A single turn carries every row of the set below to another of its rows. Some are shown first; where does it send the rows asked next?
pes: [-2.36  2.16  1.72 -0.82  0.65  3.96 -1.48 -1.51 -0.65 -3.96  0.62  0.97
  4.95  2.90 -1.43  3.95]
ren: [-1.19  0.40  0.39  1.53  0.69  2.57  0.04 -1.94 -1.28 -2.73 -2.42  2.81
  3.43  0.64 -3.06  2.25]
Ridaz: [-0.98  5.52  2.84 -1.22 -3.38  4.56  0.00  0.56  1.31  2.12  4.03 -1.65
  2.91 -0.41 -1.21  3.91]
pomot: [ 2.21  0.41  1.16  3.08  0.52 -0.20  0.38 -1.45 -4.06  1.27  1.05  0.88
  1.35 -1.81  3.18  1.83]
gim: [-0.55  1.04  1.17  2.58 -0.44  0.32 -0.10 -0.66 -3.31 -2.71  1.68  2.89
  1.71  0.29  3.30 -0.87]
bomu: [ 2.22  0.93  1.14  2.90  1.06 -0.06  0.24 -1.89 -3.42  1.57  0.55  1.20
  0.59 -2.20  2.99  1.94]
digi: [ 0.98 -0.51  3.14 -0.15 -3.64 -0.50  0.31  1.11 -0.90  2.92  3.74 -1.83
  0.07  0.95  0.15 -0.28]
vidin: [ 2.21  0.63  3.10  0.56 -3.44 -1.23  0.38  1.61  0.44  1.55  2.71 -1.92
 -1.44 -0.55  0.63  0.21]
guvet: [ 1.15  1.65  3.97 -1.37 -2.84 -0.30 -2.49  1.87  1.89  2.58  1.35 -2.93
  0.47  0.34  3.48  3.29]
leme: [ 2.06  0.36  1.28  2.49  0.45 -0.64  0.80 -2.67 -3.33  0.82  0.68 -0.06
  1.45 -1.17  3.75  1.54]
zib: [-2.37 -0.72  0.83  1.08 -0.16  2.06 -0.08 -1.70 -0.99 -2.79 -2.39  3.13
  3.77  0.51 -2.64  2.96]
zeri: [-2.50 -0.24  0.95  1.65  0.15  1.50 -0.92 -1.30 -0.98 -2.38 -2.84  2.70
  3.77  0.28 -2.73  2.53]
febo: [ 2.45  1.77  3.91 -1.89 -2.48  0.35 -2.80  1.55  1.50  2.98  0.67 -3.41
  0.82  0.31  2.65  2.30]
mazu: [-2.42  5.40  1.43 -0.38 -3.07  4.43 -2.20  2.39  2.52 -0.01 -0.73  1.24
  1.88  0.97 -1.38  5.07]
nes: [-0.66  5.66  2.86 -0.81 -3.35  3.92  0.19  0.32  1.33  1.36  2.08 -2.85
  1.26  0.61 -1.79  5.61]
bipi: [-2.21  5.58  0.32  0.07 -3.22  3.93 -1.98  1.53  2.93  0.39 -1.01  0.85
  2.41  1.47  0.18  5.51]
komom: [ 2.50  1.42  4.06 -1.97 -2.30  0.61 -2.14  1.36  1.81  2.57 -0.03 -3.18
  0.48  0.43  3.05  2.90]
nefip: [-2.49  5.75  0.51 -0.82 -3.36  4.30 -1.93  0.92  2.95  0.48 -0.61  0.90
  2.07  1.08 -0.52  5.03]
kibim: [-0.22  0.92  0.08  1.69 -2.71  1.20  0.08 -1.61 -4.84 -2.22  2.33  2.82
  1.54  1.03  2.39  0.03]
kuva: [-1.25  1.50  1.49 -2.08 -1.57  4.24 -1.56 -1.56 -0.44 -4.45  1.74  1.44
  5.09  1.26 -2.02  3.04]

zib -> pomot
bomu -> komom
And these:
gim -> vidin
kibim -> digi
guvet -> mazu

